One turning vector, and how many steps it has turned
The counts run from 0 to 285.
[-8,-20,-4,-28,-14,2,0,12,-7,-13,3,7,11,-17,-4,12,-2,-12,-21,6,17,-11,-27,-19,-1,13,-12,-13,-4,18,-14,6,-14,-13,3,-8,4,-1,14,-12,-4,-8,4,9,-10,1,4,2] : 119
[-6,-17,-18,-24,-10,4,4,17,-23,14,3,-5,7,-15,-1,-5,14,-8,15,-5,-3,-5,-3,-19,-3,12,-8,1,22,9,-19,-1,16,1,-1,-1,-1,1,7,-2,8,-1,-2,24,16,-3,17,4] : 253
[3,-14,3,-17,-21,2,-8,14,-14,-1,3,-15,10,-7,0,10,7,-20,10,-5,0,-7,-12,-16,-12,16,1,0,-2,15,-23,15,18,-9,-2,-14,-17,-4,4,6,-15,-3,-14,-3,16,16,15,3] : 280
[-3,-27,-6,-31,-5,-4,-3,12,-9,9,8,2,12,-23,12,9,8,-21,2,-4,14,-11,-7,-11,-12,15,-2,-14,9,5,-10,10,8,-12,10,-19,-1,2,4,1,-6,-16,-14,16,-2,-4,2,8] : 190
[0,-14,-2,-30,-10,1,-6,10,-3,-14,9,-13,-3,-12,2,6,4,-17,-12,-5,20,-2,-22,-13,-5,15,-13,-14,0,20,-8,2,-6,-11,9,-16,7,-20,5,2,-14,3,0,-1,14,12,12,-9] : 126
[-10,-22,-10,-14,-16,3,7,14,-19,-1,10,9,17,-9,4,14,-1,-15,1,9,-2,-10,-14,-30,-2,21,-7,7,-2,18,-18,12,-1,2,-8,-8,-3,17,12,-15,4,0,-10,10,-8,-4,6,2] : 27
[2,-14,-4,-20,-14,6,-7,11,-15,-6,-12,-16,-1,-5,0,-7,-2,-7,1,-4,3,-4,-21,-26,-1,14,-10,5,6,24,-29,8,12,-17,-11,-5,5,-4,12,-1,-8,-12,-4,1,24,10,18,9] : 50
[-8,-32,10,-19,-8,2,16,-5,-26,-3,-12,8,9,-6,7,-13,1,-14,-7,-1,-5,-8,-10,-17,2,9,3,9,22,20,-25,-5,17,-4,-7,-5,4,12,11,-6,1,-4,-20,4,4,5,5,2] : 226
[0,-14,6,-19,-11,-3,7,6,-18,-9,3,-9,3,-3,16,1,5,-24,-2,-11,5,-3,-10,-15,-3,17,0,2,21,19,-15,-2,16,-5,2,-13,2,-10,1,1,-16,8,-23,-11,18,17,11,-8] : 218
[-16,-18,-12,-33,-8,-7,9,19,-13,-3,18,10,6,-21,13,10,1,-18,-1,-4,17,-7,-12,-17,-6,11,-12,-18,10,8,-8,1,-6,-4,16,-4,-1,-2,-1,-14,4,7,3,24,-5,1,10,-5] : 181
[1,-22,5,-19,-8,5,-4,0,-12,-12,-10,1,2,-4,-7,-4,-7,-5,-19,3,11,-9,-17,-18,2,1,-9,2,-3,33,-34,0,4,-9,-12,-8,3,11,13,-14,-2,-2,-2,14,5,0,7,5] : 57
[7,-26,11,-29,-12,1,-12,4,1,-9,4,-3,1,-18,0,4,8,-15,-15,-5,23,-7,-14,-8,-3,13,-5,-13,-1,17,-22,12,-1,-15,7,-26,9,-12,4,6,-14,-7,-10,5,8,9,-1,-2] : 128
[-5,-25,8,-15,-3,4,14,0,-16,-5,-6,11,5,3,17,-11,-8,-10,-6,-3,-1,-9,-10,-23,2,9,-4,14,10,23,-34,0,16,-11,-10,-6,6,18,8,-9,6,5,-13,11,7,15,2,3] : 230
[-8,-20,-12,-26,-20,8,1,16,-14,3,2,-7,6,-15,-2,4,-2,-12,4,3,-5,-16,-29,-26,-12,19,-14,2,7,4,-14,6,1,-12,6,2,-4,-12,22,-1,1,-13,5,0,-2,5,13,12] : 110
[2,-27,6,-22,-3,7,5,0,0,-21,7,8,4,2,8,-12,-4,-15,-16,-4,15,-14,-19,-11,-7,7,-10,10,1,23,-30,-9,-1,-7,5,-14,3,8,3,-3,-1,31,-6,2,-2,18,0,-2] : 148
[-4,-15,-11,-20,-12,13,11,12,-11,1,10,-3,3,4,-4,-3,3,-4,1,1,-12,-13,-18,-16,-8,15,-15,14,7,14,-26,-8,6,3,5,4,-13,-2,11,-4,9,26,8,10,2,12,11,1] : 85
[-9,-15,-6,-21,-18,6,11,15,-11,-3,19,1,2,-2,-2,7,1,-10,1,1,-1,-15,-16,-17,-6,16,-18,3,3,10,-22,-1,-5,6,11,1,-12,-4,7,-5,6,34,9,15,-1,17,14,-8] : 90
[-8,-30,8,-20,-22,0,6,12,-10,6,13,12,11,-17,-4,10,9,-13,-1,-3,8,-11,-7,-15,-2,17,-2,-11,-6,-6,-27,16,-7,-1,11,-16,-8,-5,-1,3,0,8,0,21,-9,15,11,-5] : 98
[-6,-23,-10,-22,-17,12,12,10,-16,5,7,3,7,-3,-12,-3,4,-6,-4,3,-11,-12,-16,-20,-9,13,-15,9,9,17,-26,-9,6,6,2,2,-16,3,15,-1,7,23,2,17,-5,1,3,2] : 84
[6,-26,13,-24,-12,2,-3,-4,-4,-6,0,4,2,-9,-9,0,8,-6,-18,-4,16,1,-4,-6,3,4,-5,-10,-2,25,-39,1,1,-2,1,-16,-2,-1,0,-2,-6,19,-4,21,12,7,7,-15] : 67
[0,-23,-7,-24,-1,8,-3,11,-9,-9,4,2,17,-9,13,2,-4,-20,-8,-1,6,-12,-16,-21,-13,11,-4,2,5,22,-13,5,12,-11,0,-13,-1,18,14,-8,-7,-13,-16,5,-5,-9,-7,11] : 200
[-13,-21,-5,-14,-4,1,24,2,-25,-8,-4,6,3,-4,10,-10,-7,-10,-12,3,0,-9,-15,-23,4,11,-8,6,21,27,-23,-12,7,1,-4,8,6,11,6,-16,9,12,-7,11,4,6,9,-2] : 232
[-9,-13,-25,-22,-10,5,4,20,-22,6,7,-6,7,-12,-3,-1,8,-10,11,0,-3,-10,-12,-23,-9,12,-10,5,12,18,-20,-2,12,4,-2,2,-7,11,12,-9,10,1,3,23,8,-6,13,8] : 258
[1,-12,-2,-23,-5,-3,5,11,-3,2,17,9,4,-1,15,5,-3,-10,-4,-2,4,-4,-1,-14,-6,4,-4,-9,-3,21,-30,5,10,0,13,-18,-8,12,-1,-15,-1,23,-6,25,13,18,3,-12] : 5
[-7,-15,-11,-25,-7,-4,15,9,-21,-4,10,9,8,-7,11,6,-5,-11,-11,3,2,-4,-3,-16,-5,5,-9,-10,8,27,-20,-10,7,5,8,-5,-9,12,4,-23,6,21,-4,25,4,2,4,-11] : 2
[-2,-22,-7,-20,-5,1,2,15,-8,12,3,1,-1,-15,15,-7,9,-3,13,-8,3,-3,3,-16,-2,10,-3,1,12,2,-38,11,19,-5,0,-13,3,4,0,1,7,2,-8,27,21,13,17,1] : 250
[-10,-22,-6,-26,-23,1,6,18,-16,6,5,-6,4,-17,-4,6,11,-16,12,-1,-4,-12,-18,-22,-9,22,-13,-6,8,-5,-10,10,4,-4,9,0,-6,-20,14,10,-1,-6,3,3,2,11,15,5] : 105
[3,-13,-16,-30,-5,1,-7,18,-3,1,9,-12,7,-12,18,-2,8,-25,14,-7,7,-8,-13,-17,-18,16,-5,-4,11,10,-10,9,15,-12,10,-16,-2,-2,5,3,-9,-12,-10,3,13,8,6,6] : 193
[-10,-12,-7,-19,-8,-6,16,8,-21,-8,5,6,-8,-4,14,-2,-6,-12,-3,-3,7,-5,-10,-20,4,8,-12,-3,12,22,-22,-9,1,3,2,1,8,3,0,-17,7,23,0,16,13,16,19,-12] : 238
[-7,-26,-1,-25,-4,9,9,0,-13,-16,1,5,5,0,-4,-8,2,-16,-20,0,4,-9,-20,-12,-9,8,-14,7,15,27,-18,-18,-1,-4,3,1,2,2,13,-5,2,21,-4,-1,-10,-2,-4,-2] : 145
[7,-21,-2,-31,-7,3,-1,6,-5,-8,2,-15,1,-16,-5,-2,12,-18,-10,-8,13,-5,-21,-11,-9,18,-12,-8,14,19,-12,1,1,-12,11,-14,4,-23,5,10,-17,1,-8,-6,14,8,6,-4] : 131
[1,-32,6,-25,-4,12,7,-5,-9,-15,-1,10,7,-1,-1,-10,3,-16,-22,1,11,-8,-20,-15,-5,7,-11,9,10,23,-26,-12,4,-10,1,-10,2,6,14,-1,-3,14,-8,4,-9,1,-7,6] : 144
[-5,-10,-27,-22,-7,8,-3,25,-13,3,10,-10,2,-7,4,-6,2,-10,12,-3,1,-10,-14,-23,-11,10,-15,6,8,20,-23,-2,12,-1,-3,-1,-7,13,13,-9,7,9,1,19,11,-1,15,7] : 259
[0,-25,-6,-19,-13,8,6,15,-11,14,10,4,16,-7,11,3,6,-14,6,1,-12,-9,-8,-25,-4,23,3,13,0,7,-29,17,14,0,-1,-18,-6,16,12,-2,3,-3,-15,13,1,2,5,7] : 21
[-8,-18,-2,-22,-25,1,8,17,-13,6,11,-4,4,-15,-2,11,12,-15,6,-3,2,-11,-16,-15,-7,21,-10,-6,7,-7,-15,9,-4,-1,13,-5,-9,-22,5,6,-3,10,2,11,1,17,22,-5] : 100
[-2,-27,-5,-25,-17,12,15,2,-17,12,1,-2,3,-7,-14,-6,15,-6,-5,2,-13,-6,-8,-12,-4,15,-12,5,17,17,-27,-7,15,4,2,-2,-13,-5,15,7,4,19,-1,13,7,3,4,1] : 79
[-12,-17,-12,-30,-6,7,12,17,-14,-2,9,2,0,-6,16,-10,-7,-12,10,-9,1,-14,-18,-19,-13,10,-14,10,13,7,-15,-6,9,-8,12,6,-1,3,9,-10,12,8,11,16,-2,20,14,9] : 172
